In the data rows, the value 128 means zero.
Some points, one per row:
[157 167 170 103  88 167 130  94 168 168 158 167 170 115  97 159 112  89
 163 167  89 101 100  95]
[ 74 162 100 164  95  99 168  91 168 167 100  71 168  96 150 167  96 165
 167 103  93 162  91 159]
[163  84 100  72 168 165 168  88  90  98 162 172 167 166  99 170  98 169
 167  96  92 108  95  99]
[172  73 155  71  45 169 165 170 164  91 101 170  85  97 111 181 179 110
 172 173 131 153 128  68]
[110  93  93 171 167 167  93 166  93  95  70 114  88 155 166  91 167 167
  79  92 166 169 164 172]
[ 70 169 102 163  90  98 167  91 168 167  98  80 167  96 160 168  96 171
 165  89  92 162  93 166]
[108 168 130 174 179  98  69  86  87 168 161 117 168 160 154  97 110 160
 103  87  39 133 153 174]
[167 166 165  84  90  84 144  96 168  58 171 173 169  95  87 167  96  90
 170 168  83  95  88  75]
[ 72 166  98 166 100 101 165  91 162 168 103  76 168 101 163 169  93 166
 168  98  91 162  93 162]
[ 70  90  95 162 169  76 181 169  91 164  99  71  96 167 168  92 168 166
  98  91 172 167 170 165]
[164  93  98  99 167 100 174  87  91 167  98 158 166 166 168  93 167 161
 170  96 157 168 143  92]
[100  90  97 168 168  78  98 164  88 137 111  92 153  59 169 131 168 167
 103  82 166 166 170 166]
[ 93 164  88 169  92  98 167  89 128 168  92  96 170  91 152 165  81 163
 156  97  94 172 101 168]
[166 167 169  99  89 168 136  94 168 115 170 160 169  94  87 167  96  91
 171 167  80  92  87 102]
[151 103 153  83  66 165 164 146 168  95 157 165 129 132 119 172 168 130
 143 154 139 149 176  98]
[112  91  93 171 168 164  93 167  91  85  75 110  90 165 165  91 166 167
  78  92 167 158 163 169]
[100 167  62 163  93  97  93 167 168 168  92  74  89  95 172  94 166  91
  92 171 166  60 168 170]
[ 68 165  69 163 142 147 120 173 178 164  70  68 114 170 167 160 174 169
  80  84 107  78 165 164]
[173 103 169 101 172 171  94 167  86  96 171 172  89 167 126  90 169  93
  94 167 167 100 165 113]
[101 168  76 165 162  99  53  85  73 168 150  95 171 127 130 180 174 174
 101 116 139  80 148 170]
[172  81 155 100 167 171 167  91  89 100 171 162 168 165  65 168  93 172
 169  86  92 155  88  82]
[ 93  92 124 170 169 141  87  74  89 122  89  91  86 119 168 179 163 119
  89  99 168  98 166 169]
[157 155 152  94  79 173 174  87 161 140 161 162 168 149  86  59  78  92
 170 167 174 126  91 100]
[171  98 161  81 169  70 166  91  92  87 167 171 168 166 173  92 168 153
 174 131 157 160 153  80]
[158 174  65  63 135 107 126 166  72  77 157  85  90 173  93 168 104 155
 170 147 114 129 177 179]
[163  74 154  84 166 167 166  88  89  95 167 174 168 166  60 168  96 168
 165  95  94 171 102  98]
[ 75 167  60 170  93 112  93 168 167 163  72 106  92  96 174  94 166  98
  78 166 167  75 165 165]
[172 166 167  87  90  51 168 116 160  32 158 173  95 126  97 180 181  95
 163 171  92 109 101  84]
[167 167 168  98  88  83 127  79 166 112 163 159 167  94  97 167  95  93
 163 167  86  93 102 105]
[159 135 175  92 111  87 172  89 157 116 173 158 168  59 111  61  97  79
 170 166 169 172  88  95]
[114  91  91 173 167 167  91 167  89  95  95 123  88 176 167  92 166 167
  99  91 165 171 168 172]
[172  77 174  95 165 165 166  89  91  85 174 164 168 166 104 168  92 167
 171  70  92 171  87  84]
[ 70  89  96 162 166  69  92 167  90 161  95  79  90 166 168  92 166 166
  99  91 166 168 169 164]
[154 168 168 101  89 123  41  74 167 117 158 161 167  93  96 168  95  94
 162 168  89  92 101  96]
[115 167 158 173  89 157  73 167 167 117 167 100  90  96 106 168  94  90
  95 166  82 123  44 171]
[171 167 165  77  90 168 166  89 168 151 158 169 167  86  96 173 136  74
 163 157  87  80  99  78]
[ 85  48  76 153  46 109 153  92 162  61 100 170 167  96 167  92 165  46
  91  54 148 118 143  52]
[154 177 168  94 154 165 180 169 172 103 165 154  84  46 143 153 161  82
 143 161 170 125 171  96]
[171 166 169 102  90  91 166  88 168 145 158 172 168 104  97 164  96  93
 161 168  91  93  99 101]
[162  72 174  94 166 167 166  88  93  95 163 171 167 167  58 169  98 167
 166  94  92 174 101  98]
[109 167 173 169  90 169  67 167 167  96 166  79  91  94  92 166  94  86
  75 167  99  92  69 171]
[ 84  90  94 163 167 147  93 168  88 165  96  91  91 169 167 170 175 167
 100 117 173 169 170 162]
[173 156 158 105 177 172 159 171 163  92 170 172  88  86 178 139 174 105
 137 171 152 136 156 114]
[171  50 119 119  29 103 161  93 116  64  53 148 170 166  69  92 167  67
 143  79 158  75 145 183]
[162 170 175 132 175 178 120 169 112 142 161 103  89 156  97 170 101 140
  49 155 124 159  24 177]
[162  79 170  85 167 167 166  88  89  96 151 173 168 166  67 168  98 168
 161  96  92 174 101  99]
[118 172  86 172  85  99 168  88 166 167  92 121 171  93 177 166  85 168
 167 103  94 172  95 176]
[ 72  91  89 166 166 170  93 167  87 141 110  74  89 180 169 100 168 168
 103  92 166 171 169 166]
[ 80  90  98 165 168 154  91 145  97 162  98  78 147 115 168  64  62 169
 100  87 166 159 168 160]
[112 169  86 169  90  99 167  89 166 165  99  98 170  96 152 164  79 165
 167  76  95 173  95 176]
[ 76 172 148 172  87  93  91 168 167 166  75 106  90  96 170  97 163  97
  78 165 166 148 163 165]
[174 104 107  81 170  75 158  83  92 133 174 169 166 167 103 171 105 141
 169 140 124 105  89  98]
[ 98  90  91 166 168 129  91 178 100 117 111  81 170 123 167 127 165 149
 103 164 168 163 168 170]
[171  81 132  87 168 166 168  90  87  94 171 161 166 166  66 167  78 165
 169  75  94 136  93  84]
[168 167 167 103  90 127 166  88 167  90 174 171 169  85  91  67  60  88
 169 159  71  88  90 102]
[167 177 171  50 177 153  63 166  83 175 162 105  83 161  93 168  96 176
 167 173  55 149 135 175]
[ 80  92  97 162 167 167  93 168  93  95  68  96  91 140 166  92 166 167
  79  91 166 160 164 162]
[147 176 169  94 181  38 113 153 166  31 166 170 170  62 128  32  37  63
  81  80  53 178 121 165]
[170 152 168  80  89 167 156  91 172 171 171 173 167 153 123 109  70  91
 164 166 166 160 101  81]
[162  73 146  82 165 166 167  89  93  96 158 172 167 168  73 170  99 166
 163  95  91 146 102  98]
[ 71 122 132 166 172  84 101 169  69  49  72  76  89  54 169 174 170 167
  92  95 106 150 168 163]
[171 167 167  90  90 160 163  90 172 180 174 169  38 160  90 149 127 128
 170 168  91  99  90  69]
[104 166 172 166  89 172  69 166 168  92 164  79  90  94  94 167  93 105
 106 169  98  88  73 172]
[ 75 168  59 170  93 105  93 167 167 169  79 103  91  95 175  92 168  91
  78 166 167  57 164 164]
[118 171  92 172  83  97 168  90  40 167 115 123 169  79 169 104 127 170
 175  86  92 168 158 176]
[165  91  82  82 167  83 173  86  89 165  91 154 169 167 167  95 167 171
 169  93 156 166 135 103]
[ 86  93  84 165 166 167  94 167  79  95 110  71  88 143 170  93 165 167
 103  92 166 171 168 168]
[162  82 151  83 168 170 167  87  89  87 165 174 168 166  58 165  84 172
 164  87  94 149 102  99]
[167 144 164  91 121 172  75 173 168 179 169 167 176 104 134 176 170  92
  77  63 128 141  61 182]
[172 167 166  80  88  95 168  90 169 165 160 170 167 106  96 167  95  92
 162 166  93  76 100  81]
[156  88 166  98 168 166  96 166 178  96 160 153  85 171  75 160 147  92
  99 169 166  79  59  93]
[ 76 167 161 170  91 171  95 167 167  95 168  84  89  95  87 167  95  92
 160 167  66  99 168 162]
[154 168 169 100  89  83  39  73 167 144 164 155 166  94  97 168  94  92
 164 167 101  92 102  98]
[171 168 166  82  88 177 166 132 171 156 173 175 113 114  89 117  68 175
 170 144  72  86  92  71]
[158  91 130  91 168  67 171  87  89  36  86 163 167 166 161  93 167 167
 162 109 168 152 177  96]
[163  92  86  88 168  98 172  86  88 166  71 155 167 167 165  94 165 170
  76  89 161 168 140 102]
[100 167  87 172  92 100 167  89 167 169 105 118 170  95 173 165  78 163
 167  77  94 173  92 168]
[103 172 113 171 133 142  60 167 159 151 106 101 121 147 167 142 162 161
  98  95  65 118 168 171]
[120  90  90 172 167 169 132 163  90 149  95 119  93 167 169  91 165 167
  99  92 172 167 169 173]
[168 166 166  85  89 173 167  89 168  92 159 171 168  94  96 167  94  95
 162 167  95  95 100  91]
[ 99 165  97 161  96  96  93 168 168 167 135  76  89  97 176  89 170  90
 107 172 166  98 170 169]
[113  90 171 174 169  62 152 170 102  92 108 116  89 105 168  61 118 168
 101  96 170 173 168 171]
[161  95 171  80 167  55 168  88  86  30 165 168 166 166 106 167  86 147
 170  96 101 172  87  70]
[116  93  93 171 167  91  92 167  90  56  70 116  90 163 166  94  44 171
  77  69 169 170 164 172]
[ 96  93  89 171 168  85 156 170  89 163  74 109  86 165 165  93 167 166
  78  92 169 167 162 168]
[ 76  90  94 164 168  70  92 167  90 161 110  70  90 166 168  93 166 166
 103  91 168 167 170 164]
[139 110 177 165  65  59 174  87  95 144  88 163 171 154 148  90 165  53
 162  52 168 176 167 158]
[127 181  54 176 180  71 156  89 177 107  94 170 168 125 171  92 166  51
  40  56 171  45  37 129]
[ 73 170 106 170  89 120  92 168 167 159  72  96  92  93 154  92 170  77
  80 169 166  87 163 163]
[167 138 165  86 148 162  90 167 145 100 176 174  82 152 134 144 109  82
 176 168 171  86 135  83]
[169 167 167  77  88  95 168  89 169 167 164 171 167 103  97 168  95  94
 164 167  93  94 102  91]
Then 16 other points, each followed by its number:
[ 75  91  96 164 168  69  93 168  91 161 111  70  92 167 168  91 166 168
 103  92 167 167 169 162] 0
[116 135 143 166 163  87  69  81  88 163 133  76 170 174 171 134  96 171
 178  85 116 149 182 176] 1
[173 102 176  94 169 167 168  89  87  94 173 159 166 167 116 164  77 164
 171  75  95 176  88  83] 2
[ 84 150 179 166  71 173 112 167 163 160 174  95  89  93 144 168  93 152
 119 172 124 179  72 167] 3
[120  45  89 167  48  85 167  89 140 164  91  97 169 134  41 136 159 168
  98 101  98 169 149 168] 4
[105 169 172 165  90 162  68 167 168  98 168  81  91  95  91 166  93  76
 114 164  99  88  50 171] 5
[165  75 148  87 165 144 167  90  93 175 167 172 168 167  81 166  83 171
 167 101  93 154  96  74] 6
[ 70 175  79 166 180  96 124  84  87 166 146  68 168  90 128 129 144 161
  71 110 141  57 140 164] 7
[100 135  60 136 115  68 175  84 174  47  75 170 169 105 172  90 169 175
  34 179 175 142  23 127] 8
[ 75 156  65 164 131 175  85 158 174 173  73  77 128 177 171 177 168 172
  80  97 107  60 164 165] 9
[112  90  90 171 167 125  87 175  96  63 110 118 164 163 168 164 176 106
  99 111 172 168 168 171] 10
[161  97 165  85 169 159 166  89  88 107 167 171 168 166 129 164  81 162
 163  93  95 170 101 100] 11
[101 170 108 164  87  70  92 167 166 163 117  73  90  94 161  94 168  76
 102 169 168  91 169 171] 12
[108 156  61 171 175 178  72 169 114 177  67 113  90 156 169 160 175 166
  78  91  75  69 164 170] 13
[ 69 167 170 159  89 168  96 169 167  95 164  79  91  94  94 167  95  80
  56 166  71  88  26 164] 14
[172 167  62  65  88 163 110  80 172 175 172 169 167 181  88 161 173  90
 171 171  75  63  88  80] 15
Which three of these numbered points are nearest to each point below, ignoring the 2 directions in which the first points spread most? Their numbers follow each, nearest first.
[ 82 155 125 167  94 157  76 166 168 177 161  70  91  97 162 167  98 176
  77 167  90 122  66 166] > 3 11 2
[108  91  90 171 169  98 111 147 101  61  99 106 154 152 169 148 174 108
  93 142 173 167 167 172] > 10 12 11
[ 74 167 162 172  90 170  96 169 168  95 165  91  90  96  95 166  97  90
 135 168  67 100 104 164] > 5 2 14
[161  87 159  87 166 157 167  88  91 102 167 173 166 166 123 167  88 169
 163 102  92 154  98  97] > 11 2 6
[116 166 172 173  89 170  68 165 169  95 160 110  90  95  85 166  94  84
  81 166 106  87 110 172] > 5 14 2
[158 167  71  88  91 172 138  87 161 161 160 156 168 158  97 175 150  98
 164 165 104 110  97 100] > 15 6 9
[ 61  48  87 163 115  81 158  85  93 163 134  65 167  35  48 169 175 170
  57 101  75 164  63 160] > 4 7 6
[103 168 158 174  90 165  70 168 167  92 167 115  90  93  91 168  94  86
  90 168  85 107  99 169] > 5 14 2
[107 167 173 168  90 165  68 166 167  99 167  90  91  94  90 168  95  72
  77 165 106  87  52 169] > 5 14 2
[174  71 163 100 164 152 167  89  94 175 170 168 169 166  58 167  84 149
 167  55  94 157 101 104] > 6 11 2
[ 72 167 162 172  90 165  98 169 168 102 164  91  91  94  91 167  98  81
  57 164  62 100  54 163] > 14 5 2
[ 87 146 154 171 176  99  74  86  92 168 144 101 167 159 169  92  47 162
 126  82  59 163 102 157] > 1 11 2
[173  90 163  97 168 165 167  89  90  95 161 160 168 166  89 165  79 164
 169  73  94 155  88  84] > 2 11 6
[118 180  90 172 163 165  85 163 158 178 108 121 106 168 174 178 159 169
 101 100  58  79 169 173] > 13 9 11
[ 68 145 174 168 123 177 110 167 167 160 148 133  76  95 163 167  94 165
 141 173 105 174 134  26] > 3 2 11
[169 118 140 135  91  64 172  85 137 117  91 141 166 157 126  95 165  77
 144 123 173 121 143 156] > 12 0 10
[ 87  95 115 182  73  55 173  83 163  66  86 168 167 105 168  90 170 147
 132 148 172 149  61  79] > 8 12 0
[ 74 170 118 160 147  82  88  76  94 164 173  80 167 179 179  29  35 168
  81  68 144 119 150 160] > 1 7 11
[108 123  60 170 167  64  69 167  90  95  93 115  90  78 168 150 171 168
  84  90  62  39 164 170] > 13 11 7
[ 73  94  95 163 168  49  90 159  84 101  70  69 174 174 166 173 161  58
  80 133 162 170 165 161] > 10 12 0
[102 166 174 163  91 166  69 167 167  92 170  79  90  94  93 168  92  82
 141 167 108  90 128 170] > 5 2 11
[ 76  89  93 167 169  70  92 167  90 162 109  75  91 167 168  92 167 167
 103  93 166 167 169 162] > 0 12 6
[162  96 172  81 169 167 165  90  89  95 167 172 169 167 130 167  98 167
 165  95  91 173  96  97] > 11 2 6
[173 166 121  80  90 149 146  83 173 172 172 172 165 175  88 154 175  91
 170 169 126  61  91  82] > 15 12 0
[ 72  91  95 162 167  70  94 167  90 162 100  75  89 166 169  92 166 167
 100  91 166 168 169 165] > 0 12 6
[171  98 172 103 170 168 166  90  87  93 173 161 167 166  95 165  80 164
 172  74  93 172  88  85] > 2 11 6
[158 167 169 100  91 162 167  88 167 105 172 164 167  96  90 169  94  93
 171 168  93  93  89 100] > 11 2 12
[163  75 172  78 165 175 166  90  91 178 165 171 168 167  81 167  84 170
 165  84  94 174  96  97] > 6 11 2
[135  76  97 163  76  97 167  90 145 166  65 124 168 178 108 179 170 169
  75  84  91 164  38 155] > 4 6 9
[173 167  31  83  88 148 140  93 162 167 172 172 168  51  90 153 178  91
 170 171  99  55  87  87] > 15 12 6
[112 129  78 171 168  68  65 167  92  80  83 110  90 136 154 153 171 166
  80  88  71  63 164 172] > 13 11 0
[ 68 100 110 165  49  84 104  78  84 163  72  68 170 176  46 136  67 169
 144  71 122 150 114 162] > 4 6 1
[ 81  98 103 177 109 138 174  90 169 110  74 158 170  66 166  96 165 116
  79  81 177  52  41 111] > 8 11 2
[ 83 167 161 161  89 164  96 167 167  98 163  75  89  94  93 167  95  79
  73 168  65 101  39 162] > 14 5 2
[ 94 147  71 174 142  51 163  81 171  99  66 164 167  48 172  87 168 138
  64 131 153  55 123 111] > 8 7 12
[172  95 170  94 169 166 168  89  90  94 175 160 168 166 118 164  78 165
 170  75  94 169  90  84] > 2 11 6
[ 79  50  98 136  57 126 160  94 164 110  83 163 166  62 162  95 167 157
  97 166 158 151 101  44] > 8 12 0
[ 71 167 159 157  90 164  95 169 167 100 168  77  89  93  93 167  96  77
  80 164  65  99  86 164] > 14 5 2
[164  96 144  92 169  68 170  83  88  65 115 165 167 166 154  92 166 172
 142 121 170 147 176  98] > 12 0 10
[ 68  90  94 162 168  70  94 169  90 162  96  70  90 167 169  93 166 166
  99  94 166 167 167 164] > 0 12 6
[ 97 107  93 162  46  97 156  90  60 166  45  97 169  93  86  36  33 161
  89  77 102 162  70 157] > 4 6 2
[172  89 157  89 169 156 167  89  87 155 169 159 168 166  74 168  89 164
 168  79  92 166  90 104] > 6 11 2
[161  80 142  89 166 166 166  89  93  96 163 174 168 166 114 168  99 168
 168  95  91 142 101  98] > 11 2 6
[ 99 164 104 165  95  94  94 168 170 167  93  73  88  94 169  87 171  90
 100 170 168  91 167 170] > 12 0 11
[ 75  93  95 163 168  83 103 157  88 104  73  83 178 170 165 176 150  38
  80  53 166 167 163 162] > 10 11 2
[ 75 167 162 170  90 163 100 169 167  97 167  94  88  94  91 166  95  77
  93 165  63  98  74 162] > 14 5 2
[ 98  90  89 167 167  40  86 175  93  32 100  87 152 168 169 159 170 153
 100 134 170 171 168 171] > 10 12 0
[123 171  55 169  83  50  91 168 166 102  81  98  91  96 167  92 169 100
  83 161 167  62 165 173] > 12 0 10
[172  91 165  94  49 157  52 168 167  99 168 168 153 129 108 163 173 126
  56  65  42 161  25 121] > 14 5 2
[ 70  91  95 163 168  69  92 167  90 161  99  82  91 167 168  92 167 166
  99  92 166 165 167 164] > 0 12 6
[160  81 173  83 167 166 167  89  93 113 165 170 169 167 113 165  82 164
 164  80  94 173  99  98] > 11 2 6
[114  93  93 173 168 134  91 154  99  67  76 120 118 172 165 178 176 166
  79 106 173 164 164 171] > 10 11 2
[143 175  44  81 169 151  66 164 178 142 171  95  82 125 135 167  97 149
  96 143  79  50  76 103] > 13 9 6
[152  97 176  89 113 172  63 168  77 156 163  81  91 145  81 167  94 176
 179 173  83 177 178 146] > 3 0 6
[100 166  74 164  93  89  93 166 168 165  88  73  91  97 170  94 167  87
  89 168 167  63 167 170] > 12 0 6
[101 167 174 176  89 170  70 165 166  91 167 111  92  96  92 168  93 104
  83 169 107  89 130 170] > 5 2 14
[121 143  82 172 130  90  75  77  78 165 144 123 169  38 123 104 131 172
 104  84 122 102 124 175] > 7 6 11
[167 142 136  91  93 164 168 169 166 100 143 162  79  60  75 159 178  73
  47 167 173 130  24  63] > 14 12 10
[164 168  99 110  91 177  43  76 160 145 161 166 168 112  98 176 159  97
 164 163  78 119  99 102] > 15 11 6
[ 98 129  99 166 164  94  49 122  87 166  90  74 173 175 162  82  74 171
 109  88 112 107  99 156] > 1 6 11
[116 167 171 167  90 165  67 166 168  92 167 102  90  96  94 168  93  85
  73 168 101  85  41 173] > 5 14 2
[171  82 171  95 166 166 167  90  90  90 175 162 165 167  98 166  81 166
 170  76  93 174  87  85] > 2 11 6
[ 66 161 101 164 152 118 175  93 170  60 123 168 167 142 167  93 165 114
 110 112 166 115  82  47] > 8 12 2
[ 85 164  85 167  93  95 166  90 149 165  98  88 170  93 165 161  77 165
 171  90  96 173 179 167] > 1 11 2
[ 82  92  94 165 167  70  93 167  89 162 109  70  90 166 168  91 166 166
 101  93 167 166 170 167] > 0 12 6
[ 98 163  83 162  97  95  94 168 167 166 113  74  90  95 170  89 171  88
 101 172 167  80 168 169] > 12 0 11
[173 101 158 111 170 166 168  89  87  95 169 164 167 166 105 164  78 166
 169  75  94 159  88  84] > 2 11 6
[ 73 170  59 161 100 148  80 167 168 173 141  74  90  96 120 167  96 177
  69 173 108  57  47 166] > 6 11 14
[162  44 177  86 112 162 147 176 171  83 169 168 178  92  58 177 160  76
 158  96 159 176 176 120] > 10 12 0
[115 166  88 173  89  94 165  90  29 167 100 117 168  83 167 151  64 163
 166  86 102 171 171 175] > 1 11 2
[ 72  94  92 167 167 103  98 146  73  61  74  88 165  72 165 128 174 172
  79 182 169 167 164 166] > 10 11 12
[ 88 134  62 163 175 170  78 168 182 137  74  91  90 162 151 151 171 166
  78  90 122  75 162 162] > 9 13 11
[ 73 167 104 164  87 164  90 167 166 176  69  69  91  96  69 167  87 119
  60 153 108 106 110 162] > 6 2 11
[173  78 175  94 167 159 167  91  89  80 171 160 168 166  87 166  84 165
 170  76  93 169  88  84] > 2 11 5
[172  84 167 100 167 167 167  88  91  95 174 162 167 166 109 163  79 164
 171  74  94 164  88  83] > 2 11 6
[172  91  69  84 167 101 161  93  90 168  72 171 167 167 167  91 167 166
  39  95 174 164  49  86] > 8 6 12
[ 99 169 116 166  89 101  93 167 168 167 107  74  88  93 161  92 169  91
 101 171 168  92 169 168] > 12 0 11
[ 71 165  94 163  81  94 166  91  77 166  77  68 168  98 170 131 142 166
 161  85  78 170 174 164] > 1 11 2
[101 162  59 165  97  95  95 167 169 167  95  73  89  96 153  87 171  89
  99 171 167  59 169 170] > 12 0 6
[171 167 167  81  89 172 109  78 168 105 163 172 166  95  98 167  94  94
 163 168  83  95 102  87] > 11 2 6
[ 86  90  93 165 168  72  91 167  92 162  95  78  89 167 168  92 166 167
  99  91 168 167 170 167] > 0 12 6
[ 98 164 117 166  92  96  92 166 169 167  86  74  90  94 154  89 171  92
  96 172 166  79 168 171] > 12 0 6
[ 80  84  58 166 163 175  74  63 115 178  79  80 126 139 166 155 172 135
  86 125 157  63 166 164] > 9 6 15
[153 102 176  90 170 177 166  90  86 155 168 163 167 166 118 166  92 162
 169 123  91 173  90  98] > 11 6 2
[155 136  57  79 162  54 173  88  92  88 129 155 164 166  94  91 165  82
 147  66 176  58 154 122] > 12 7 0
[101 173  68 165  86  94  94 168 167 166  87  75  90  93 157  89 170  89
  97 172 166  66 167 170] > 12 0 6
[173  95 173 100 168 166 167  91  87  94 171 161 167 167  78 166  78 165
 169  74  95 170  87  83] > 2 11 6
[171  86 174  97 167 167 167  89  91  95 168 161 167 165 106 165  79 165
 171  75  93 166  85  84] > 2 11 6
[ 87 169 172 172  90 169  68 167 168  91 168  98  90  96  91 167  94  91
 114 168  98  86 150 167] > 5 2 11
[101 168  68 164  93  95  94 166 168 166 128  74  89  95 164  89 170  89
 105 170 166  62 169 170] > 12 0 6
[163  72  38  69 165 166 167  90  93  96 156 171 167 166  63 169  98 169
 164  95  91  41 100  96] > 9 13 15
[ 92  91  95 163 166  71  93 168  91 161 110  88  92 166 168  92 165 165
 104  93 167 167 169 163] > 0 12 6
[109  91  91 168 167 166  93 171  92 133 111 100 144 146 170 128 164 176
 102 149 161 165 169 172] > 11 2 6
[173 168 167  78  90 172 166  89 169  88 164 171 167  95  98 166  95  92
 163 168  93  94 102  87] > 11 2 12
[ 91 135  69 162 107 100  60  86  65 168 122  94 167 166  89  42  85 161
  48  87  57  45  63 156] > 7 6 0
[100 163  99 165  97  96  93 167 169 166 114  72  88  95 155  88 171  88
 104 171 165 103 167 170] > 12 0 11
[173  86 139  82 166 110 168  93  91 103  87 171 167 166 156  94 168 170
 149 116 169 150 158  84] > 12 0 11
[102 169  60 162  94  87  93 167 168 166  97  76  88  94 175  95 164  94
 101 167 168  64 169 170] > 12 0 6
[ 73 165 161 172  90 163  97 169 167  99 170  95  89  94  91 166  95  72
 131 166  66 101 122 165] > 5 2 11
[172  83 170 102 166 154 168  90  88  78 171 162 168 168  56 168  87 163
 171  69  94 174  90  85] > 2 11 5
[ 84  91  95 164 168  75 119 170  90 163 111  81  90 166 168  90 165 167
 103  90 159 167 169 163] > 0 12 6
[123  53  85 173 103  98  35  82  68 167  94 122 169 133 127 114 100 170
 132 104  66 157  75 177] > 6 1 11
[ 82 170 100 161  84  94 167  89 151 167  94  80 168 102 173 159 112 171
 168  80  83 161 160 159] > 1 11 2
[102 170  56 164  89  94  93 167 165 167 113  73  89  95 160  87 171  89
 101 171 167  56 168 171] > 12 0 6
[166 167 166  94  88  73 167  89 166  50 158 161 167  73  96  89 123  68
 164 166 104  85 100  91] > 12 0 10
[112 168  52 171  91 170  65 165 168 148  93 119  88  93 105 168  96  81
 114 155  61  55  59 170] > 13 6 5
[ 99 167 127 166  89  80  93 166 167 160  94  73  90  94 154  94 169  78
  99 168 168 131 168 169] > 12 0 11
[162 166 165  91  90 173 166  66 166 139 158 165 137 175  97 150 115 116
 163 170  82  80 100 113] > 11 6 2
[ 89 166  94 163  91  95 165  91 132 166 108  93 169 108 169  36  68 165
 156  85  70 172 178 157] > 1 11 2
[167 175  36  55 148 168  64 165  65 149 166  90  87 175  92 168  96 177
 178 178  80  60 157 172] > 13 15 9
[159 168 167  98  92 110 166  88 167 170 172 160 166  75  86 167  95  94
 171 168  92  71  87  99] > 6 0 12
[101 172  86 164  86 116  92 167 168 168  91  74  89  96 160  97 166 103
 100 173 167  78 169 169] > 12 0 6
[173  77  29  98 166 167 165  90  89  95 171 163 167 165  53 164  79 165
 170  75  94  31  91  84] > 9 13 15
[171 153 158 142 171 163  62 166  74 135 159  82  85 176  76 165  81  54
 108  36  58 145  95 164] > 5 2 14
[101 170  79 163  91 105  93 168 167 168  99  76  88  95 176  97 165 104
 102 170 168  78 168 170] > 12 0 11
[ 74  93  90 168 167 103 101 173  75  48  69  81 136 107 166 132 158 155
  79  87 169 171 162 157] > 10 2 11
[ 73 164  73 170  93  68  93 167 167 161  72  97  90  93 148  90 169  74
  78 165 166  78 162 165] > 12 0 6
[107  91  94 167 167  69  80 161  93 101  98  85 179  67 169 135 151 150
  99 117 165 164 168 174] > 10 12 11
[123  90  93 172 168  50 101 135  81  35  94 115 131  38 169 156 167 168
  99  95 170 163 168 174] > 10 12 11
[160 166 167 100  89 145 148  95 167 173 171 155 170  94  89 166  95  92
 171 168  80  93  87 103] > 6 11 0
[ 99 166  62 162  93  98  93 166 167 167 132  73  89  94 171  94 167  91
 106 170 167  66 169 168] > 12 0 6
[100 162 115 162  96  95  94 167 168 167 108  75  90  94 162  88 171  91
 101 172 168 113 170 170] > 12 0 11
[ 68 129  53 169 174  98 120 112  92 168  65 102 163 154 169  46  69 166
  34  80  56  51  24 163] > 7 6 11
[106 110 144 149 125  68 170  88 144  44  89 165 165  98 152  91 168 123
 167 125 169 151 170 102] > 12 10 0
[158  93 176  99 168  92 173  89  90  53 162 156 168 167 161  94 167 168
 151 125 174 175 174 103] > 12 0 10
[172 167 165  82  90  59  37  78 167  31 164 173 166  94  98 168  95  92
 163 167  95  94 101  78] > 10 12 0
[ 71 167 162 168  89 171  95 169 167  90 168  75  90  94  93 167  94 107
 100 170  67 100 119 163] > 5 14 2
[147  53 139 178  62 118 160  95  43 141  82 176 169 154 140  92 169 122
 174 138 167 139 175 177] > 12 0 4
[100 167 120 163  89  95  94 168 167 166 106  75  88  98 157  88 170  90
 101 171 165 122 169 170] > 12 0 11
[168 167 166  89  89 171 167  92 167  90 163 171 169  94  98 167  94  94
 164 166 100  96 102  93] > 11 2 12
[171 166 147  73  90 107 176  92 173  98 173 169 169 170  87 164 140  92
 169 171 180  83  94  81] > 12 0 10
[ 98 167 104 163  90  93  94 166 168 167 120  73  88  94 158  91 169  89
 104 171 166 123 169 169] > 12 0 11
[ 73 142 105 165 158 166  83 167 125 153  90  73  88 175 157 173 161 169
 100  93  80  77 169 166] > 9 13 11
[ 76 171  68 168  85  93  92 168 167 165  67  99  91  94 174  99 164  97
  78 164 168  68 164 164] > 12 0 6
[162  68 133  84 165  96 155  89  85  46 161 166 167 166  66 166  77  52
 165  45 128 133  97  75] > 10 12 0
[173  90  70  95 168  97 163  92  90 166  81 165 168 167 166  92 166 168
 145  91 174 165 159  84] > 12 0 6
[101 166  63 164  94 131  92 166 167 170  99  76  89  96 175  95 166  88
 100 166 167  77 169 170] > 12 0 11
[ 75 166  64 170  95  95  94 167 169 163  68 102  91  94 173  91 169  86
  77 162 167  74 163 162] > 12 0 6
[ 74 171  88 170  88  74  92 168 167 164  77 102  92  93 167  94 169  79
  85 167 167 108 165 163] > 12 0 11
[156 167 167  92  90 147  86  84 167 106 175 160 170  94  91 167  95  90
 171 168  71  93  89  98] > 11 2 0
[107  93  99 167 166  74  93 166  87 142  69  86  88 176 163 181 174 170
  78  87 169 164 164 171] > 0 11 6
[159  91  98  75 167  86 173  87  90 164  96 169 167 167 167  93 166 172
 155  92 161 167 177  98] > 12 0 6
[166  77 166  74 167 166  90 167 143  94 163 166  82 162  75 180 168  75
  65 168 172  88  93  65] > 10 5 0
[158  92 101  82 168  81 174  86  90 163  93 161 169 168 167  93 167 169
 176  84 160 168 176 101] > 12 0 6
[ 73  91  82 164 167 133  70  38  73  84  76  75  40  52 165 136 167  64
  84  46 165  32 166 164] > 7 12 11
[ 71 169  92 164  76  96 168  89  87 167  90  70 169  92 169 155 104 170
 171  79 116 163 149 163] > 1 11 2
[ 75 169  72 170  92  93  92 167 168 165  66 104  90  94 174  95 165  96
  78 165 167  59 164 164] > 12 0 6
[153  74  29  85 165  96 164  90  93 100 151 158 169 166  61 165  87 146
 162 127 115  31  99  94] > 7 15 6
[172  90 160 106 168 144 166  89  88 127 171 164 168 166  71 167  91 167
 170  86  94 154  90  85] > 6 2 11
[172  93 111  66 168  95 162  92  92 167  95 171 168 167 166  92 167 169
 175  90 171 167 183  86] > 12 0 6
[171  87 155 100 168 174 166  90  87  91 170 161 167 167  66 167  87 170
 168  79  92 153  92  84] > 2 11 6
